In the rows, 128 means zero.
One turn or mirror swaps these rows in pairs. Which row does each one swap with?
The rows were stretched afterwards, more along some directions than others.
q86: [122 119 128  97 141 107  98 132 118 139 141 116 143 117 168 138  94 105
 126  96 111 105 131 155 124]
q259: [ 99 105 139 149 118 132 161 106 136 141 161 106 146 114 149 126  88 105
 103 123 163 160 113 129 149]
q558: [106 118 146 154 105 152 161 103 137 148 161 106 146 109 153 133  87  98
 109 123 152 151  98 126 168]
q484: [129 112 125 103 137 111 103 137 130 153 131 112 134 111 170 151 100  93
 118 106 113  97 124 157 140]
q897: [ 89  78 125 123 151 147 121 148 155 103 137 141 124 168 139 165  89 130
 108 108 128 124  89 114 123]
q82: [135 139 192 139 133 174 125 106 148 149 138 101 118 113 128 143 125 100
 140 139 115 139  99 125 157]
q567: [132 136 149 151 135 159 108 122 138 102 104 133 129 139 155 134 145 117
 117 151 112 139 128 120 129]
q997: [ 95  95 132  77 167 155 125 134 122 107 149 156 168 124 147 141 133  98
 117 134 144 104 103 115 160]
q990: [125 124 148 130 150 173 158 169 166 112 111 134 121 155  93 150 126 104
 122  96 117 132 106 109 150]
q600: [125  92 144 102 157 102  85 150 140 103 140 121 118 106 122 117 104 132
 129 144 136 152 138 120  93]
q449: [130 123 105 111 145  90 109 103 103 114 161 137 145 103 111 126 125 114
 133 126 147 103 141 140 123]
q307: [ 91 129 142 114 150 178 152 112 130 144 139 146 186 115 170 130 148  74
 112 138 140 104 117 121 175]
q806: [135 108 107 116 144  96  99  98  97  90 148 121 134 129 115 134 141 123
 122 137 152 122 127 133 119]
q391: [ 93 103 123 134 112 111 153 124 136 117 163 131 143 134 140 128  70 106
 106 111 158 137 105 130 114]
q400: [112 134 144 115 128 135 105  96 112 122 149 151 129 121 103 104  95 129
 132 102 119 144 114 144  94]
q287: [135 129 157 124 150 120 115 142 167 127 150 143 140 153 108 104 122 111
 146 108 141 154 109 116  57]
q941: [112  89 147 113 150 115 150 127 137 150 146 115 147 101 176 147 119  72
 100 126 139 116 122 136 173]
q618: [116 185 144 140  95 173 146 141 141 118 141 121 190 119 102 121 144 117
 158 153 120 103 138  90 135]
q947: [100 117 129  98 156 177 142 123 122 135 152 149 185 115 163 136 142  90
 116 134 144  99 110 115 170]
q878: [129 118 181 134 143 124 114  74 109 162 143 112 143  90 169 105 148 107
 102 151 107 149 120 150 134]
q675: [127 137 126  94 161  80 114 107 119 146 161 153 144 101 111 116 120  95
 139 110 129 105 136 155 115]
q938: [112 107 112 116 131 122 117 136 139  97 147  92 193 122 142 116 122 122
 109 130 137 122 123 129 105]
q370: [ 97 107 137  98 163 163 142 120 108 131 152 153 180 108 162 135 140  90
 112 131 135  99 124 111 165]
q727: [128 154 151 101 153 155 110 115 143 123 147  90 155  74 124 113 106  82
 134 163 138 119 142 148 146]
q111: [ 85 114 142 104 122 111 133 138 126  97 155 159 135 149 141 121  66 105
 124 113 125 103 135 135  73]
q40: [106 144 188 103 157 125 118 116 143 128 133 181 124 138 120 116 105 102
 144 107  85 104 121 133  73]
q284: [144 114 130 117 147 116  86 112 105  75 142 111 121 135 126 132 133 132
 124 149 132 125 132 138 112]
q27: [124  86 149  87 166  92 106 148 134  97 136  94 129 112 159 148 124  96
 137 137 120 101 106 152 126]
q576: [ 86 100 137 121 120 115 147 129 139  94 163 145 141 144 141 132  57 103
 118 103 150 119 104 122  95]
q114: [116  74  95 132 134  98 143 116 139 104 138 149 132 124 159 149 103  91
 106 117 168 122  95 125 152]
q760: [124 132 154 111 140 133 115  76 127 114 162  97 153  85 141 111 114  76
 130 158 156 122 142 136 164]
q380: [112 181 166 134  99 162 145 133 140 110 145 111 188 113  94 118 140 109
 163 153 136 108 143  79 128]
q856: [148 133 163 136 114 165 116 114 133 132 137  94 140 123 109 149 134 116
 141 108 131 115  88  97 145]
q32: [151 128 143 128 115 159 116 116 141 120 140  89 155 129  92 135 134 131
 139 109 123 115  93 102 133]
q493: [121 170 120 155 106 160 138 135 137 127 126 148 181 109 118 123 148 121
 146 147 113 112 135  99 133]
q152: [ 99 140 143 139 140 175 149  97 154 148 126 143 181 118 180 127 136  67
 107 141 115 113 124 126 182]
q313: [142 143 129 100 159 171 100 145 159 119 148  77 154  91 110 127 104 105
 141 165 127 121 138 141 143]
q919: [114 139 133  96 165  84 117 112 138 161 148 161 139 114 117 122 109  83
 138 104 119 105 135 161 113]
q660: [110 146  99 162 108 145 157 147 145 119 107 164 175 116 138 137 129 107
 118 131 114 124 121  96 138]
q778: [116 122 131  98 135 116 137 172 177 105 165 115 155 153 116 121  96  98
 154 119 178 126 139 113  99]
q333: [132 140 125  88 168 173  95 173 179  99 132  92 153 111 106 136  98 107
 131 159 122 124 126 138 140]
q161: [124 111 144 125 156 187 152 165 163 103 111 124 126 155  94 152 131 110
 111 101 113 127 104 114 143]
q853: [119  87 131 112 150 129 161 151 163 133 142 113 135 126 141 162 103  75
 109 111 142 107 106 126 176]
q810: [123 139 179 139 134 125 108 102 123 144 137 143 137 123 142  94 141 123
 123 139 110 163 118 132  79]
q849: [119  76 140  82 170  97 106 153 131  97 143  97 131 103 165 146 113  94
 134 130 131 110 110 155 120]
q989: [137 154 136  91 158 170  98 139 146 120 147  90 156  81 121 118 105 101
 135 166 127 116 144 147 140]
q541: [132 128 163 120 150 123 100 128 149 133 137 146 131 146 130  93 133 120
 132 130 121 160 128 136  64]
q608: [115 122 189 144 140 125 122  73 110 157 139 124 140  91 160 100 138 115
 107 148 107 160 121 141 117]
q782: [135 137 200 119 151 156 110 125 138 139 131 111 119 116 148 141 139  96
 147 143 102 127 113 126 142]
q638: [124 154 107 157 109 153 145 143 129 116 126 145 183 113 122 127 151 125
 138 143 108 114 129  96 134]
q418: [110 133 172 100 155 115 122 124 146 122 128 178 118 139 127 112  98 105
 137 109  91 105 127 143  66]
q353: [117 123 140 107 139 124 141 168 172 101 159 124 150 163 126 122 102 103
 153 108 179 134 129 106  89]
q513: [120 171 154 126 106 155 144 149 149 114 156 101 187 114  94 122 131 103
 167 145 143 100 152  92 123]
q557: [115 111  90 153 120 134 160 150 156 120 120 176 160 130 149 142 119 104
 114 116 129 128  94 103 146]
q578: [137 117 100 116 147  92 109 109  96 102 158 130 140 111 104 128 128 122
 130 125 136 109 137 140 119]
q100: [131 158 188 150 115 174 144 113 150 142 132 110 129 113 130 135 128 101
 143 142 120 150  95 112 162]
q969: [119 143 152  98 162  97 117 104 129 162 151 168 135 108 106 121 116  87
 149 100 108  95 133 155 105]
q862: [116  92 140 111 157 101 149 117 132 145 139 121 143 113 177 142 131  77
  92 127 133 117 116 150 171]

q418 swaps with q353
q760 swaps with q152
q400 swaps with q938
q897 swaps with q600
q259 swaps with q608
q287 swaps with q111
q638 swaps with q578

